[[117 135 118 133 113 143 122]
 [118 136 117 134 112 141 123]
 [119 130 148 142 140 122 151]]	118

[[105 116 128 148]
 [111 126 129 133]
 [113 125 126 146]]	128

[[116  99 152 119  98]
 [141 153 142 140 105]
 [139 106 152 157 130]]	152

[[133 118 130 137 103 154]
 [127 139 154 116 144 119]
 [128 130 108 130 141 114]]	130

[[145 128 124 137 118]
 [155 155 117 134 114]
 [113 104 135 113 153]]	124

[[133 130 151 127]
 [127 131 147 114]
 [132 125 122 144]]	151

[[145 126 123 128 120 119 142]
 [123 132 129 103 125 127 129]
 [132 110 125 141 131 126 115]]	123

[[129 123 134 129 130 155 132]
 [118 128 136 129 132 152 129]
 [114 114 134 138 133 123 130]]	134
---
[[122 123 141 157 130 132]
 [112 148 121 109 130 126]
 [142 136 125 150 110 133]] result: 121

[[101 131 132 139 137 138 130]
 [147 147 136 138 138 127 126]] result: 136

[[149 143 140 120 128]
 [133 149 148 108 135]] result: 148

[[149 123 116 142 151]
 [112 149 138 126 114]] result: 138

[[136 137 103 124 123 134 144]
 [112 142 147 120 150 148 112]] result: 147

[[129 142 114 125]
 [127 121 124 157]
 [138 119 138 138]] result: 124

[[125 127 128 129 128]
 [128 128 127 129 128]
 [124 142 105 110 120]] result: 127

[[126 113 127 130 127 116]
 [124 106 126 132 121 129]] result: 126

[[111 128 128 129 124]
 [131 116 136 132 118]
 [116 119 135 130 104]] result: 136

[[153 137 108 128 138 129]
 [156 109 132 128 103 157]] result: 132
---
array([[106, 129, 157, 149, 152],
       [151, 136, 110, 138, 118],
       [135, 111, 135, 120, 102]]) | 110, 157

array([113, 101, 136, 102, 106]) | 136, 136

array([126, 151, 132,  99, 134, 125, 153]) | 99, 153

array([ 99, 132, 112, 116, 146]) | 112, 146

array([139, 125, 132, 135,  99, 108, 150]) | 135, 150

array([120, 107, 103, 144, 143, 118, 132]) | 144, 144

array([121, 112, 114, 113, 107, 119,  98]) | 113, 121

array([113, 130, 124, 113, 104]) | 124, 130

array([[133, 135, 101, 116, 124, 122, 118],
       [126, 148, 104, 134, 142, 113, 139],
       [102, 145, 126, 112, 122, 113, 124]]) | 134, 148

array([[137, 114, 132, 121, 130],
       [120, 131, 129, 103, 114],
       [122, 123, 125, 130, 111]]) | 129, 137
---
146,143,139,121,127
107,122,136,141,127
114,117,115,132,129
--> 139

118,113,109,149
137,131,122,119
126,126,137,144
--> 113

130,117,102,151,145,145
143,152,143,139,146,102
151,128,133,145,148,118
--> 151

142,143,143,115,118,142,116
118,118,118,150,136,119,135
131,130,131,132,104,131,102
--> 118

151,112,119,151,113,143
117,120,111,142,120,142
128,131,126,133,131,131
--> 151

132,150,128,138,131,136
124,128,135,135,144,132
140,153,123,139,127,124
--> 138
---
[126 128 151 117 142 122 149] value 151, 117

[130 113 122 154 139 132] value 154, 113

[130 104 124 157 137 139 142] value 157, 104

[[156 136 108 149 116 127 127]
 [146 141 119 138 118 124 123]] value 156, 108

[115 108 130 140  98 143] value 143, 98

[[136 124 100 127 113 122]
 [126 118 119 123 109 111]] value 136, 100

[121 102 152 148 124 126 134] value 152, 102
---
[[130 137 149 140 148 145]
 [135 131  99 109 113 125]] result: 145

[[133 119  98 107 108]
 [149 125 106 119 109]] result: 125

[[151 150 104 145 130 105]
 [115 117 141 132 117 146]] result: 146

[[147 120 104 106]
 [105 139 121 123]
 [101 128 140 142]] result: 140

[134 122 118 110 149] result: 122

[149 141 107 118] result: 118

[130 131 136 150 142 149 145] result: 145

[123 131 120 111 105 150 126] result: 126

[132 127 154 143 157 139 103] result: 143
---
[[130 107 141 130 131]
 [142 117 100 125 133]
 [137 113 102 120 128]]
142, 100

[113 149 150 131]
150, 113

[126 150 146 132 114]
150, 114

[[108 138 132 134 137 139]
 [115 105 121 128 142 109]]
142, 105

[[120 144 134 128 125 121 129]
 [120 127 152 108 110 123 151]]
152, 108

[121 105  99 123]
123, 99

[123 106 115 111 119]
123, 106
---
((116, 123, 122, 109, 106), (137, 107, 137, 132, 135)) Answer: 137
((128, 127, 143, 116), (128, 127, 151, 110), (128, 129, 101, 149)) Answer: 127
((126, 132, 130, 138), (113, 105, 109, 123), (129, 155, 147, 120)) Answer: 105
((133, 137, 123, 132, 132, 140, 121), (143, 112, 109, 132, 121, 118, 130), (130, 119, 117, 129, 115, 107, 118)) Answer: 121
((125, 136, 120, 122, 112, 124, 125), (148, 129, 111, 120, 108, 122, 100)) Answer: 108
((131, 120, 144, 123), (119, 154, 149, 119)) Answer: 154
((127, 135, 129, 131, 133), (119, 128, 105, 131, 141)) Answer: 105
((99, 139, 126, 130, 119, 120), (110, 99, 136, 125, 109, 121)) Answer: 125
---
[[153, 153, 139, 130], [120, 120, 125, 132], [152, 152, 109, 133]] gives 153
[[130, 140, 146, 101, 104], [135, 108, 138, 148, 149], [144, 136, 133, 114, 119]] gives 140
[[123, 123, 144, 108], [119, 121, 149, 98], [129, 132, 107, 151]] gives 123
[[137, 124, 120, 135, 117, 131], [150, 126, 113, 134, 105, 126], [130, 105, 130, 135, 132, 145]] gives 124
[[132, 127, 130, 152], [150, 136, 111, 140], [143, 136, 116, 132]] gives 127
[[134, 141, 123, 104], [124, 116, 109, 128], [137, 130, 122, 135]] gives 141
[[113, 131, 127, 103], [144, 130, 105, 113], [125, 122, 127, 121]] gives 131
[[145, 116, 125, 120, 135, 110, 122], [115, 146, 130, 107, 126, 133, 149], [133, 115, 149, 107, 107, 142, 115]] gives 116
[[119, 122, 121, 123, 134], [106, 107, 146, 144, 106], [101, 99, 107, 154, 119]] gives 122
---
[[116 138 133 138 131 102 112]
 [130 136 139 144 125 129 123]] ==> 112

[[131 153 135 124 131 133 135]
 [121 138 135 143 123 148 121]] ==> 135

[[125 153 138 151]
 [126 154 131 132]] ==> 151

[[139 113 129 129 127 135 130]
 [136 105 131 132 126 131 134]] ==> 130

[[118 136 105 148 140 129]
 [140 136 135 111 135 103]] ==> 129

[[147 127 133 107]
 [138 143 134 135]] ==> 107
---
[[122 126 138 128]
 [128 116 130 136]
 [139 131 106 128]]: 122, 128

[[128 125 126 125]
 [133 133 121 156]
 [135 130 116 136]]: 128, 136

[125 124 132 124 134 149]: 125, 149

[133 155 133 126 128 145]: 133, 145

[144 149 146 145 142 147 138]: 144, 138

[134 127 153 136 116 144]: 134, 144

[131 125 126 102 152 116]: 131, 116

[142 135 152 150 122 138 124]: 142, 124

[131 132 130 110 136 152]: 131, 152
---
[[150 135 136 123 112]
 [123 122 110 140 145]] 122

[[117 140 108 117 140 122 121]
 [110 141 112 155 144 145 127]] 155

[153 117 110 146 125 127] 110

[[140 104 146 126 137 125 133]
 [142 112 135 120 134 116 132]
 [157 102 148 124 140 131 132]] 124

[109 147 117 148 137 132 158] 148

[[142 141 104 146 148 110]
 [137 133 126 106 100 107]
 [111 119 116 129 152 110]] 116

[[101 101 131 136]
 [101 103 129 135]
 [102 101 132 122]] 102

[[105 139 129 123]
 [124 146 114 136]
 [115 107 133 110]] 115
---
[[153 129 125 126 114]
 [149 133 139 135  99]] gives 125

[129 151 122 138 129] gives 122

[104 125 109 123 137] gives 109

[147 119 146 107 113] gives 146

[156 142 138 131 128] gives 138

[105 106 143 155 119] gives 143

[144 106 140 127 143] gives 140
---
Input: [115 127 104 129]
Output: 115
Input: [135 119 127 131 120 101]
Output: 135
Input: [128 128 155 133]
Output: 128
Input: [129 106 127 118 133 101 113]
Output: 129
Input: [142 137 118 106 101 146 136]
Output: 142
Input: [130 101 116 154 122]
Output: 130
